Named turns come first, each shown by rows before and after it. Which turns, in which order, take the first row of each pair that follows to the second? Write the first one first, as in the answered first pair.
T:
[ 11  10  -3 -21 -20  -4  -6  15 -11  34   8  17  -3  21  -2  -1   8   5
   5 -22  -9   0  17  -1   3   7  -8   7 -17  -3   6   9 -13   5  -3   1]  ->  [ 21 -13   5  -4 -27  13  -4  24 -13  19  13  -9  11   4 -12 -10  11   3
  -9   0 -10  -1  16  -8 -16  -4   8  -5  -2 -12   3  30  12   0   2   2]
[ 37  16  36  36   0  26   7  29   4  29 -11 -85  46   3 -14 -15  35 -25
  38  52 -13  11  28  -8 -77 -44  44 -44  14 -47 -35   2  33   4 -12  42]  ->  [ 34  23  25  35  77  -5  -5 -39   6  11 -38 -62  37 -32 -21   0  18  21
  34  62 -19  40 -22  22 -33  -9  32 -50  22  -2 -64 -52  23  12 -21  28]
[ -4   2  -3 -14 -18  25  11  14 -20   4   2   6   0  11  -3 -18  43 -16
   0  -5 -13  -4  19  -9   7   3  13  -2 -24  -6  10  -1   0  -5   3   4]  ->  [  0 -10   2   0  -6  34  15  10 -21 -11   1  -8   9  -7  -9 -21  40  -8
 -15  12 -13   0   7  -7   3   1  19 -11  -8  -1  -1   1  15  -8   3   3]
[  1 -36  23 -18  38  52  -7 -23 -19 -28   4  -2  21 -14   9  39 -10 -11
  -8  28   8   1  34  -3  -8  30  17  16  21  -5   7   6 -22  10   5 -29]  ->  [ -8 -25  18 -29  45  39  -9 -35 -18 -21   2  15   9  -3  13  43  -8  -7
   0  15   5   3  36   2   4  39   7  25  10   4   9  -8 -36  12   3 -29]
D:
[-19  -1   1 -29  -5  11   5  36   5  26  17 -31   9  43 -25  -5  15 -17
   1 -12 -28 -18   9   1   8  -6   0 -15   6 -12  -6   0  -7  -2  12  -3]  ->  [ -3  14 -10 -41 -17   0  -3  32 -13  33  10   3  -8  40 -10  -1  18  -8
  11 -15 -16 -15  23   7   9  -4 -25   1 -19  -3  13  -9 -18   6  -2  -1]
[ 13  -4  -5 -19  17   4 -19   5 -49  23   1  -9  21  18  -2 -31  18  -1
 -21  37 -25 -13  -9  -1   6   2 -26 -32 -30 -16 -28 -16   3  -5  -7 -13]  ->  [ 43 -10  -8 -13  -7  13 -24   0 -59  20   3  24  17  -2   5 -28  15   1
 -21  26 -14 -12   3  -6  -1   5 -27 -22 -42  -6  -7  -1   8   0 -18  -6]
[ -7  14 -12  13  47 -27  -4  -2 -11 -64 -28 -12   2 -11   6  23 -22   0
  -3  58  46 -20 -45  -6 -28 -38  17  11  15 -12  -6  -3   6 -10  10 -14]  ->  [  3  21 -17   6  41 -34  -9  -2 -26 -60 -32   9  -4 -13  15  25 -21   1
   3  57  54 -18 -37  -3 -25 -35   4  20   0  -6   6  -9  -3  -7  -4 -13]
E:
[  9 -23  12  12  23   9 -19 -21  -7  -8  -1 -39  36 -12 -21 -17   1  21
 -30   4  -3  14  -9  18  15   4   0 -31   6   9 -21  -4  27  -3  -2  -7]  ->  [ 11 -25  12  23  14  16 -17 -31   4 -14   2 -24  35 -23 -20 -13  -7  18
 -31 -11   0  15  -5  11  14   7   8 -26  11  16 -10   6  28  -5   0  -2]
[ 41 -12 -14  -3 -16 -22  -1  -1 -33   6 -26 -16 -16 -11   0   8 -21  11
  21 -13  -9  -4   5  -7   1  18   1 -28 -16 -24  21   7 -14  -8 -26   1]  ->  [ 32 -15 -11  10 -25 -16   4  -7 -15  -3 -25 -12 -16 -13   1  12 -33   4
  29 -27  -5  -7   9 -11  -5  16  10 -24  -4 -25  28  19 -15  -7 -18   8]
[-61   8  -3  -6   6  -3  16  -8  28   6   3 -44   7  27 -19   7 -15 -21
   6  -2 -10  -7 -18  -8   7 -11  14 -10  19 -21 -28 -14  -6  -2  25   7]  ->  [-12   4 -11 -38  25 -13  -7  -9 -26  26  -1 -34   3  17 -23   0  15  12
 -16  17 -25   4 -19   7  18   6 -17 -20 -12  -3 -39 -41  -6  -1  -8   3]
[-26   1   9 -67 -31 -21   7  77 -38  81  28 -20  11  50 -46 -17  21   1
  -4 -28 -40 -15  26  31   6  12 -13  -6 -16  -8 -11 -19 -16  17   8   0]  ->  [ 26 -22   8 -56 -41 -14  -8  43 -46  72  31  43   1   7 -45 -10  16  25
 -16 -57 -45   1  29  30  13  33 -16   2 -23  29  19  -2  -9  18 -14  10]
K:
[ 15 -23 -17 -11   3   4  -4  -6 -17 -20  -9  20  13  16  -6 -21  37  25
 -19 -20  -7   4  -7   0  45  11 -29  24 -14   7   6   1  -8  -2  -3  16]  ->  [ 13 -25 -18 -11   1   5  -7  -6 -20 -21  -9  19  14  16  -6 -20  37  24
 -18 -19  -6   2  -7   0  44   9 -24  25 -12   6   4   5  -7  -3   1  13]
[ -1 -11   2 -19  -7  -2   2  25 -11   6   4 -34  15  17  -9  -8  16   7
 -14  14 -14  -3   0   3   0  -6  -4 -13   4 -17 -22  -2   2   2   5  -4]  ->  [ -4  -2  -2 -20  -1  -7   2  20 -15   4  -2 -34  10  15  -5  -7  12  10
  -9  23  -5  -1   1   5  -1  -5 -10 -10  -6 -17 -23 -10  -1   0   2  -7]
[-16  -6   5   2  -4  -8  -2  11  29 -11   1   4 -23   9   0 -11  -3  12
   3 -17 -23 -10  11  -2  12 -10   3   6  15  13  13  20   7 -20 -11  24]  ->  [ -8 -13   8   3  -7  -2  -3  18  20 -12   3  -3 -19   5  -4 -16   1  13
  -3 -11 -23 -10  12  -3   5 -13   4   2  15  13  10  25  13 -23 -14  21]

Between the rows of a pair lie two turns.
[-48  13  -6   0  -2  -4  15   8  28  14  24 -33  -8  41  -8  -2  -2 -29
  15 -19 -14 -17   3  -1   9 -15  13  -6  11 -11  -3  -5 -21  -8  28   8]  ->  [ -4   0  -9 -24   0   1   1  29 -22  32  24 -42  -1  42 -18 -15  29 -11
 -10  13 -24 -16  12   4   6 -16 -11 -14 -15 -14 -14 -12  -9 -10   3   5] -> E, T
[  7   2   0 -28  21 -12 -12  -4 -28  18   5  10  -1  10   1  -9   9  12
  -8   5  -4  10   0  11  -4   7 -20   3 -14  12   0 -22  -6   2  -8  -4]  ->  [  2   1   2 -29  -9  -2  -8  19 -22  26  16   6   0  25   6 -11  13  -6
   1  -8  -4  -1  18   2 -13  -7 -12   4 -16  -2  13  -1  -7   0  -3   3] -> K, T
[-37   9   1 -33   6  -6  10  22  11  23   4 -42   2  50  -8 -21   8 -11
   8   5 -27  -6   3   0  -1 -11  -3  -5  -1 -23 -20 -20 -10  -7  21   0]  ->  [ 34 -28   2 -12 -11  10 -13 -19   6   9   5  50 -11 -14  -4 -12   5  19
  -3 -39 -30  14   7   1   5  22  -9   6  -3  34  25  10   1  -2  -6  17] -> E, E
[-35  18  -4   3  19  -6 -11  20  54   1 -29  -3 -15  33  33  13 -12 -36
  34  -8  20   6   5 -17  11  -8   0  46   9  -2  13 -18  19  -9   9   2]  ->  [-32  22  -7  -2  11  -4 -10  29  43   3 -28 -13 -12  37  35   9  -7 -39
  33   9  28   3   7 -17   0 -15  -6  47   0 -15  14 -18  22  -8   8   0] -> T, D
[ 23 -18  22 -18   5  13 -18  28   6  60 -10  -4  16  85 -21  -2  33  -9
  -8   0 -18   1  29  -6  49 -42 -19 -55 -20 -16   7 -66   0 -21   9   2]  ->  [ 71 -47  29  11 -24  40 -23  32 -10  37  -6   8  32  36 -22  -7  31  -6
 -26  18  -5   2  40 -16  21 -48  -9 -54 -17 -14  31 -31  32 -27  -3  11] -> D, T
[-41  25   7  53  19 -15   7  -9  28  -9 -23  -4 -14  20   7 -12  -4 -12
  11  23  26   7 -39   4  -3   3 -18  18  11 -34  -8 -36 -13 -11 -27 -19]  ->  [-20  33  -1  24  -7 -21  -3  14   5  22 -16  13 -22  40  12 -19  15 -11
  12  15  22   0 -16   8   0   3 -42  27 -23 -40   4 -36 -20  -7 -42 -18] -> E, T
[-53  13  10  13  30  13  15  -9  52 -15  17 -24  -7  22 -23  -3  -4 -23
  -7 -43 -21   0 -11   2   1   2  23 -27  29   3 -11  -5 -15  -9  32   9]  ->  [ 15  39 -13 -32  17 -16  -9  -7 -30  13   0  38 -26  13   0  -4  31  11
  -5 -19  -8   8  11  19   2  16 -37  -6 -42  17   9 -37 -29   3 -21   6] -> E, D
[ 11 -12   4  -3  23  14 -12 -37  -9 -15  -3  25   1 -25  -9   2  -5  28
 -18  -6  -9  14 -23   7  19  27  -7  -1  11  47  -4   8  14  -5 -14   3]  ->  [-22 -18  12  19   3  27   4 -25  28 -29   8   1  10 -17 -10   2 -21   3
  -9 -12   0   3 -19  -7   0   5  19  -1  32  27  -1  30  19  -9  15   7] -> E, K
[ 28  10  52   4 -34  15  12  11  -3  -3   0 -64   7  22  13   6  -5 -15
  46  35  11 -15   2   8 -31  -6 -29  -4  -8 -46 -30   2   1 -26  14  10]  ->  [ 73  11  45  -9 -36   7  -7  -5 -33   4  -4 -15  -5   1  21  11   9   9
  41  31  14  -3   8  17 -22  12 -57   5 -37 -19 -13  -6   0 -16 -15  10] -> D, E
[  9  11   0  40  10  13   9 -20 -33 -27 -60  -2   0 -22 -14  38   3  11
   7  67  31  27  -3  34 -13 -12  10  53  -8  -7  26  -3  13   1  10  -8]  ->  [ -7  29  -4  31   3   0  13 -33 -19 -18 -59  26 -16  -9  -3  50  -8   7
  23  40  36  24   5  37  -3  -3   6  61 -16   0  40  -6  -5   4  11  -6] -> T, E
[ 18  54  -2   9 -18  -9   3   2 -23  29   2  27 -27 -17  -4   5   4   1
  -3 -20  -1 -17  10  11  16   0 -25  15 -35  13  25 -16  -1   9   7  10]  ->  [ 37  22   8  41 -16  19   6  11 -25  -3   7 -10  -4 -52 -21  -6   1   2
 -29  14  -2 -13  -2   2  -8 -14  -1  -6 -11   5  13   6  33   0  14   7] -> T, T
[ 27  15  -5 -17  45   1 -23 -14 -12  28  -2  44  -1  19  15  12  17 -12
   4  12   2 -14 -18  13  51  27 -21   9 -31   7 -16 -21 -14   6 -31  21]  ->  [ 38 -15  10   8 -16  46 -12  28   2  25  24  21  13  22   9  -2  24 -42
  -1  -3   3 -32  13 -19  17  -2   4   7 -17 -21   8  40  10  -3 -14  38] -> T, D
[-28 -15  -4 -32  60   1   5 -11  -3  28 -18  36   4  40  14  32  20  56
 -13 -10 -28  33 -53  22  37  31 -11   5  11  12 -35 -50   1 -27  10 -33]  ->  [ 23 -19  -4 -27 -41  26   2  26 -19  42   3  89  -6  38  41  30  32  32
   0 -46  -8  15  11  -1   3  12 -20  33 -24  -1  35  11   8 -20  -7  -9] -> D, T
[-15  26 -12 -14 -19 -14   2   0  -5   3  -7  27 -12   6  17   9  -8  -6
  13   4  17   4   8  -2   3  -7 -17  25 -18   6  16  -5 -15   8  -9  -2]  ->  [-14  -1  -3   8 -32  14   4   1  21  -7  10  20  -4  -4   5   8 -13 -15
   4 -22   3   2  10 -13  -2  -8   8  17  11   7  23  29   0   3   6   9] -> K, D
[ 20   0 -21  61 -39  17  23 -13 -17 -34  11 -12  58 -17  -4   5 -23  -2
 -15  32  33   7 -12 -41 -14 -33  -2 -10  17 -20 -40  34  58  13  12  15]  ->  [  8  30 -30  40 -16 -11  22 -16 -37 -26  -6 -21  53  -2   5   3 -20   6
  -4  63  45  10 -19 -28  -9 -37 -21  -5  -1 -28 -55  -3  44  16   4   2] -> E, K
[-21  -8  -2  35 -17 -23  14   6  51  -2  28 -18 -24 -19 -23 -24 -43 -31
  -4 -13 -13 -13   4 -32 -17 -18   5  -7  55  17 -25  10  34   4  16 -16]  ->  [  3  33 -26 -18  -9 -62  -1  19 -18  32  10   2 -42   5  -3 -27 -14  -9
   4  24  -5 -10  16  -6 -10 -12 -51   6  -6  15 -28 -40   9  17 -22 -29] -> E, D
[  8  -9  -2  -8  -2  20  -6  21 -24   1   2 -20  12   8   3 -17   6  -6
  -5  19   8  -8  16   9 -18 -10   3 -14  -5 -12   1   4  -2  -9  -3  -6]  ->  [ 15  -4  -6  -8  20   7 -11   2 -29  -4 -10 -10   9  -9   1 -12  -1   8
  -7  27  10   0   1  21  -5   0  -6 -12  -6   1  -3 -13  -3  -7 -10  -9] -> T, D
[-28  -1   0 -41  32   8  11   7   4  32   5 -25   9  41 -19   0  17  14
 -14 -25 -38  -2  -6   2  35  35  -7 -15   6  -4 -32 -13  -4  -2  -9  -3]  ->  [-15 -20   6 -10  11  21   9 -18  31  15  11  25   0   5 -13  11  -4  13
 -13 -65 -32   5  -1  -9  32  44  10  -5  22  20   5  20   1  -1  -7  11] -> E, E
